The rows below come in pairs that one turn or mirror swaps. Which row does each named row swap with?
sesa: [  7  -9   0   9   2  -7 -16   1   6   9  -5   6  -5   0  -6  -5   5   4
  -2  13  -8   7   0 -15  -6 -10   0]
vuduz: [  4 -12 -13   0 -11  -6 -14   7   3  -6  -8 -11  -1  -2  -2  11  -3  -2
 -11  -1 -20  15 -11  -1 -10   4  -4]
Faka: [ -4  -8   3  11  -1  -6 -12   2   8  -4  -9   3   4   2  -6  -2  -6  -6
  -5  -3 -21  -3  -3 -12 -13  -2   7]
Raf: [  2  -9  -9   1   3   2  -3   9   8  16   6  12   6   5  -4  -2  -7   4
  -4   2 -27   8  -1  -5  -4   2  -1]
kize: [ -2  -6  -3  20  -7  -6  -5   5  -5  -9  -4  -6 -12  -1  -9  11   4   5
   1   1 -25   4 -12  -6  -6   7  -5]
Zom: [ -2  -6  -7   7  -1  -7  -6   1   7   0  -2   9   9   3 -20   0  -6  -3
  -2   0 -28   7   2   9  -9   6  -1]
Sala: [ -1  -8  -9  13   2  -6  -2   4   9  -2  13  14   7   1 -13  -2  -2   9
  -3  -8  -7  -2  -4 -11  -9   5  -2]
derug: [ 6 -6  6 19 -1 -8 -5  1  4 -4 10 10 -7  4 -7  3 -3 -7 -5 -8  0  8 -1 -4
 -2  7  4]
suvu: [ -4  -5 -10  14  -2 -13   2  14   0   4  -4   1  14   7 -11   5   1   0
  -2   1 -21  17  -2  -8   4  15   2]
Malop: [  4 -12  -7  -1  -4   2  -2   1   8  10  -8  -1  -8  -4   6   3 -12   7
  -8  -4  -9   5 -10 -13  -9   0  -1]
veb: [  2  -6  -8   1   0 -14  -2  11  10   7   3  14  15   3  -2  -2   0   4
   1  14  -9  11  -4 -10   5   8   2]
doti: [  2  -5 -17   2  -1  -2  -5   2   7   0  -1   6  -8   4 -23   0  -6  -7
  -7   3 -19  24  -3 -10  -6   3   3]
Muk: [  1 -10  -3  -9  -3  -6  -2   3   4   0  -9  -1  -3  -2   3   3  -1   1
   9  16 -17  -2  -5 -14   2   5  -4]
nesik: [  1  -6  -5  12  -1  -2  -4   4   5   2   2   6   9   1 -11   2  -1  -5
  -5 -21  -7   9  -6  -6   1   5   4]
Zuk: [  9  -8  11  15  -3  -8  -6   6   5   5   0   3 -11  -4   7   2   2   5
  -7   0  -3  10  -3 -14   5   5  -3]
Ludis: [  3  -7  10   6  -2  -7   1   3   3   2   7   5  -9   0 -12   4  -6   6
   0   9 -17  -8  -6  -8   6   4  -7]
nevi: [  5   1  -7   4 -10  -6  -5   9   6   4   7   0  -3 -11   2   8   6   5
  -8  11 -24  -4  -9  -4   3   0  -1]
rekiv: [ -4  -5 -13  10  -3 -12  -1   6   5  -3   4   7   5   3  -2   3  -4   2
   1 -16 -32  11  -8  -6  -6   7   6]
fab: [ -1  -6  10   6   0 -14  -1   3   6   6  -1   7 -14   0  -8   0  -6  -2
  -8 -12 -15  19   0   2   1   6  -9]
Tuni: [ -2  -4  -9  13  -9  -8 -11  13  12 -11  -5  17  -7   5  -6  -3   1   3
   0  -1 -23  12 -14   2  -5  12  -6]
nobud: [ -1  -9  -8   1  -1 -15  -5   3   3   2  -9  -5  -6  -4  -5   2   1   4
   2  14   3   9 -11   0  -5   9  12]
Migiv: [  8  -9   0  -1  -2  -4  -3   4   6  -2 -25   5   0   2  -3   1   3  -2
  -9   6 -23  14  -5 -11  -1   5  -9]
tenun: [  5  -7   3  -1  14 -14  -5   0   3   9  -3   3  -2  -2  -4  -7   2   8
 -12   9  -7   8   6  -7   3   5  -2]
sel: [ -4  -8   7   2   6 -16 -14   3   9  -5  -3  11   1   1  -5  -7   1 -10
   4   4 -15  10   8  -3  -1   4  -1]
bazu: [ -2  -8   7   0  -3 -24   2   5   5  -2 -18   4   3   1  -9   0  -2   8
   0   3 -17   4  -9  -6  -2  12  -8]
Rata: [  0   0 -16   9  -4  -3  -2   5   4   2  -7   4   2   6 -15   1   5   1
   8  -4 -32   7  -3  -4   1   5   0]
fumu: [  9  -4 -14  -6  -2 -17  -4   4   9   1   7  -2  -7  -1   4   0   9   6
  -5  11 -19   7  -8 -19  -7   6  -3]
Git: [  1   0 -19   2  -6 -10  -3   4   4  -1 -20  -7 -10   1   2   2   1   5
  -5   8 -10  17  -8 -10   6   3  -4]
sufo: [ -8  -2   1  -2   0 -18  -5   2   6   3  -4   3   1   0 -11   1  -8  -1
  -4  -9 -10  22   1 -16  -9   6   5]
vorit: [  9   1  -2  -6  -1 -13   1   6   5  -1 -11  -4 -12  -1 -14   1   6   7
  -1 -10 -15  11  -9   2   0   4  -5]
vipu: [  0  -9  -4   7  -8  -4  10  -3  -2  -2  -5  -7  -3   3  -4  13  -9  -2
   0  -3 -12   1 -11 -15  -7   9   2]
momas: [ -8  -1  -2   0   0 -11   2   2   9   4  11   3  -4   3   0  -1   0   2
 -12   9 -12  11  -3 -18 -11  -2   8]
devan: [ 11  -3 -10   5  -2 -15  -4   4   4  -4   2  10 -13   4  -3  -2  -2   6
  -2   2 -24  23  -4   9   4   9  -1]
Kidab: [ -1  -6 -13  -2  -2  -7  -3   3   6  -4  -7   1   5  -3   3   1  -2  10
   2  -8  -6  17  -8 -23  -3   5  -2]
nineb: [ -2 -12   4   5  -6  -4  -3   6   8  -8  -7  14 -10   7  -7   7  -9   0
  -7  13 -17  16 -12   0  -6  17  -1]
ponit: [ -2  -9   1   5  -6   1   3   3  10   5 -10   4   3   4  -9   5  -3   1
  -4  -1 -12  -4 -11 -19 -11  -5   4]
lape: [  2 -13 -26  -4  -4 -13  -1  -5   5   8   1   7  -1  -3   5   5  -3   7
  -8   0 -22  11  -1 -10  -6   3   5]
Pori: [ -3  -5  16  15   2 -13  -4   5   4   0   0   5 -12   1 -12   4  -1   2
  -6   3 -10   1  -4   2  -1   6   0]
zozel: [  9  -6 -14  14   0 -17  -3  -2   5   6   7  -4  -6   1  10   1   3  -1
 -10  -2 -12   6   4 -12   6   1  -8]
Sil: [  5  -5 -14  11  -1  -9  -4   4   7   0  -7   3 -12   1 -14  -3  -4   9
   3  14   5   9  -1   3  -1   6   1]
gafu: [ -3  -2 -10  14   3  -5 -10  -1  10 -11  -2  15  -5   8  -5  -5 -10   4
   6  12 -10   5   1  -2   1  -2  -7]
bomam: [  1 -12  -3  10   3 -13 -10  -6   2  -9  -2   4 -16  -4  -7   4  -1   5
   1   4  -4  22   1  -3   1   8 -14]
miger: [  8  -7 -18  19  -1  -8  -2   1   7  -5   2   1  -3  -1   1   0   3   0
 -10  19  -5   2  -2   1  -4   3  -8]
Mov: [  6 -14  -9   1   4 -17 -15   3   9  -4  -3  12  -2   9 -12  -1  -2   0
   0   6 -22  19  -3   0  -9  18  -3]
gisa: [ -2  -6 -12  -3  -1 -14  -2   1   6   2  13  -2  -7   5   0  -3  -6   0
   8  10  -8  -6  -2  -2  -7   1   0]
Dodek: [ -3 -11  -3   5 -14 -13 -14  12   6  -4  -4  11  -2  10  -3   8  -1 -12
   7  -2 -24   8  -5  -3   1   8   0]
Pag: [ -2  -5  -2   9  -2 -13  -3   4   6  -1  -3   1 -11  -4   7   3  -1   0
 -11   6 -32   3  -5   8  -6   6 -11]
vig: [  5 -16 -10  -2   0  -7 -15  -3   8  12  -6   8  -6  -7  -9   9   7   5
  -9  -7  -5   4  -1  -4  -4   0   0]
Dume: [  1  -5 -17  13   1 -13  -8  -1   9   1   5  10  -5  -9   1   2   8   6
  -4   3 -14  -9  -2   5   1   8  -2]
buf: [ -9  -4 -12   7 -14 -21  -1   9   9   1 -13   5   3  -1  -7   7   7  -1
  -6  -4 -10  14  -2 -15   2   4   2]
Zumi: [ 10  -9  -1   2  -8  -5  -5   1   7  -2  -5   6 -19  -8  -2   8  -8   5
  -4  11  -1  10 -11  -9  -2   6  -9]
bemum: [  3  -8  -7  13  -4  -3   4  -7  -2  -2  -2 -10 -12  -6  -7  11  -1  -1
  -4  -2  -9  -1 -10   1   1   4  -9]
tizuf: [  6 -12 -16  14  -2  -5  -3  -4   3  -1  14   8 -16  -3  -1   7  -4   6
   0   6 -20   2  -6   2  -1   2  -5]
fofu: [  3  -5 -13  15  -1 -19   0   1   9  -3  -5  10   3  -2  -3   1  -1   3
  -7  -6  -9 -14  -3  -8  -5   2  -5]
kek: [  0  -4  -9  12  -1 -14   5  -3   0  -7   0 -10  -5  -9  -1   4  -3   3
 -14   1 -20   5  -4   6   6  10  -7]
gep: [  1  -9  -4   1 -10 -17   2   3  11  -1  -6  13   1   2 -14   3  11 -10
  -2   5  -5  19  -6 -11   2   0  -1]
telor: [-17   0  -8   8  -4 -16  -6   4   1  -3  -5   3   2   1   3   9  -3   7
   4   5 -22   4  -5 -18   8   6   0]
lov: [ 11 -13 -14  11   1  -8  -3   2   2   1 -12   0   2  13  -5   1 -14   0
   3  -4 -20  11  -3  -1   2  17  -6]
Kogi: [ -3  -8 -15   3   5 -18  -8   0   8   7  -6  14   0   3  -9  -3  -3   3
  -9   1   0  18   6  -4   8   9  -4]
fedam: [  0  -4 -13  -1  -3 -18  -2   7   6  -5   2   6 -12 -14  -1   5  -3   4
 -17   4 -11   6 -12  -7   2  17   3]
Samu: [  2  -3 -12   4   3 -20   7   4  -2  -1  -1   1 -11   0   1   6  -6  12
  -8   7  -8  16  -5   1   1  18  -7]
pef: [  6  -3  -6  19   0  -6  -9  10  -5   5  -6  -2  -8   8 -19   6   0   3
   7   0 -21   4  -2  -8   5   4  -2]
nute: [  0 -14   0   6   1  -8   6  -8   5   1 -17  -2   1   6 -10   0 -11   2
  -2  -4 -11  12   1 -12 -13   7  -5]
siz: [ -3  -6  -8  11  -2 -18  -5   0   4  -5 -11  -4  -4   2  -1   4   3  -5
  -2  23 -19  13  -2   2  -7   2  -4]
zozaz: [-14  -7 -20   5   2 -12  -3  -1   5   9  12   0  -6   1  -8   1   1  11
  -1   9 -19   3  -5 -11  -7   3  -2]
mera: [  6  -6 -20   8  -3  -4  -7   5   6   4  -6  10   0   6   0   3   0  -3
 -11  -1 -12  26   0 -16  -7  -1   1]
Bomus: [  6  -8  -8  -6   0 -13  -4   6   6   2  18   2   3   1 -13   2  -5   6
 -11  -2  -8  13  -1   0   2   4  -9]
gak: [  7 -11 -16  12  -2   7  -5   3   7   3   1   7  11   1  -9   0  -5  -1
  -9  -6 -18  14  -2  -8   7   3   2]

lov swaps with zozel
Sala swaps with kize
vorit swaps with vig
doti swaps with fedam
gep swaps with nobud
Faka swaps with Ludis
gafu swaps with telor
Zuk swaps with nute
Dodek swaps with gisa
nesik swaps with bemum
fofu swaps with pef
veb swaps with siz

The rows below come in pairs that one turn or mirror swaps. Which row does each named row swap with?
Noden: [ -6   1   7 -11 -10  -2   6  -1   3  -2   1   7   2  11   8  -5  -1   3
   3  -8  10]
pesum: [ -2   7  -1  -2   2   1 -12   1   6  11   5  -1  -6   2  12  -7  -7   9
   1   0   5]
tepo: [ -5  -8   3   2  -2   7  13   3   0 -10  -1   6  12  -4 -10  -2  -1 -11
   0  -4   2]
dov: [  1   3  -5  -4   4   5 -12  -2  -1   3   3  -1  -8  -8 -15   4   2  -4
  -2   7  -2]
feze: [ -1  -4  -7   6 -10   1  11   2   3  -3  -7   6   3   1  14  -2  -2   5
  -2 -10   1]
Sitil: [ -4 -10   6   3   2   7  16   3   0  -8   4   8   7   1 -12   0  -3  -5
   1  -4   5]
nadog: [ -3   7   7 -17   2  -2  -9  -6   4   0   0  -2  -4   4  -7   3   0  -3
   6   2   4]
les: [  4  -5 -12  12   4   3   4   5   0   4  -4   1  -7 -10  -9   3  -1   3
  -6  -1  -9]
vol: [ -6 -11   8  -7  12  11  10   7   5   1  10   5  -2  -2  -5  -3   0  -3
  -1   0   4]
dovis: [ -1   2   7 -20   1  -1  12   2   0   3  -2  -2 -11   0   4  -4   3   6
  -7  -2  -5]
gid: [ -4  -3   5   7  -7   7   9  -3  -1  -9  -1   6  12  -6 -12   1  -7  -9
   1  -2   2]
til: [ -1   0   9 -13   3  -4  12  -3   5   2  -2  -4  -8   7   9  -2   1   3
  -7  -9  -6]
duk: [ -2   5   6 -15  -2  -1 -10  -8   2  -2   2  -2  -5   3 -12   1   3  -6
   3   4   4]
tudo: [  6  -3 -13   5   4   1   0   4  -1   4   0   1  -6 -13 -14   5  -2  -1
  -4  -1  -8]
mulut: [ -1   5   1   8   2   1   6  -2  -2   1  -4  -9   7 -11   8  -7 -12   2
  -8   0 -13]
fidus: [  1   1  -5  -3   6   1  -7  -1  -1   3   2  -1  -7  -6 -20   7   2   0
  -1   5  -4]
Sepi: [ -3 -11   5  -6  11  12   6   9   6   5  12   5  -5  -1   1  -3  -2  -1
  -4   2   6]
Deg: [ -2   0   5   6  -7  -1   7  -6  -2 -11  -3   3  13  -1 -10   1  -7  -8
   3  -1   1]
Damu: [ -2   5   6   7  -9  -4   4  -5   2  -7  -8  -2  13   0  -4   0 -11  -9
   0  -6  -2]
zuru: [-5 -4  2 -5 10  8 -2  8  7 11  8  0 -8  2 10 -5 -2  4 -4  0  5]
nenuk: [ -1   4   2 -13   5  -2  -8  -5   4   1   2   0  -6   0 -16   2   5  -4
   3   5   3]
kolan: [  5  -2  -8   9   4   6   1   2   0   4  -3   1  -6 -13 -13   8  -1  -1
  -5   1  -9]
ruga: [  7  -4 -12  11   4   5   4   5   3   4  -2   3  -5 -10  -6   8  -3   1
  -7   1  -7]
pamu: [ -8 -11   5  -7  10  14   8   9   2   4  10   3  -6  -2   0  -3  -2   2
  -2   1   5]
Goge: [ -2   7   1   5   2   2   1  -4  -3   1  -3 -10   5 -11  11  -3 -14   1
  -7   1 -11]
lim: [ -1  12  -9   2 -12  -7  -6  -5  -6  -3  -8   0   7  -5   1  -3  -8   3
   0   1   0]
situ: [ -1   4   4   8   1   0   7   1  -5   3  -2  -5   6 -12   1 -10 -15   3
  -9   1 -11]
Lep: [  1  11  -8   4 -11  -6 -10  -7  -2   2  -5  -2   5  -2   2  -6  -6   3
   1   1  -2]
gepo: [ -5   2   4 -13 -11  -3   4  -2   1  -4   0   6   3  11  10  -6  -2   2
   3  -7   9]
fino: [  0  11  -8   5  -9  -6 -12  -6  -2   2  -6  -2   6  -4   3  -4  -7   3
   1   1  -1]
ven: [ -1   4  11 -14   3  -2  11  -3   6   3  -2  -5  -9   6   9  -2  -1   5
  -6  -7  -5]
Dorul: [  3  -3 -12  14  -1   4   9   7   2   4  -7   2  -2  -5   6   5  -4   5
  -7  -5  -6]
zubul: [ -2   0   4   8  -9   0   4  -6   0  -8  -7   2  15  -2  -6  -1  -7 -11
   0  -5  -2]
Fofe: [ -2   7   2   5   1   0   3  -4   0  -1  -5  -9   6 -11  11  -6 -11  -1
  -9   0 -12]
pifen: [  2   7   1  -7   6   2 -10  -1   2   5   2  -2  -9  -2 -18   5  -1  -3
   2   4   0]
Ferop: [  1  11  -6   4 -11  -6 -11  -6  -2   2  -5  -2   5  -1   4  -5 -10   3
   1  -1   0]
bot: [  3  -4 -10  13  -3   2  10   4   3   0  -5   5   1  -5  11   4  -3   7
  -4  -6  -4]
Liko: [ -7   2   6 -11 -10  -2   5  -2   2  -4   1   6   3  10   8  -5  -3   4
   3  -7  10]
meve: [  4  -6 -11  15  -1   2   8   6   1   2  -6   3  -1  -7   3   3  -3   3
  -8  -4  -6]
fover: [-2 -2  2 -5  7  7 -5  4  8 11  9  2 -9  1 12 -6 -2  8 -4  0  4]
gezo: [ -5   4   9 -12  -9  -3   3  -3   1   0   2   5   1  11   3 -11  -3   2
   2  -5  11]
koti: [ -7 -11   6   0   1  12  12   3  -1  -5   6   6   9  -4 -12  -1  -1  -6
  -1  -1   3]
Bod: [ -3 -11   5  -8   7  14  11   7   2   3  12   4  -1  -4  -5  -4  -3  -2
   1  -2   5]
pas: [ -4  -5   3  -8  10   9   0   7   5   9   9   0 -10   2   8  -4  -1   5
  -2   2   6]
dakoz: [ -2   2  10 -16   3  -3  10   0   4   3  -1  -4 -12   3   8  -2   1   5
  -8  -5  -6]
kiv: [ -3   9   8 -18  -1  -1  -7  -5   5  -1  -3  -6  -1   6  -1   1   1  -7
   4   0   4]

koti swaps with fidus
nadog swaps with zubul
Noden swaps with fino
mulut swaps with dakoz
til swaps with Goge
kolan swaps with vol

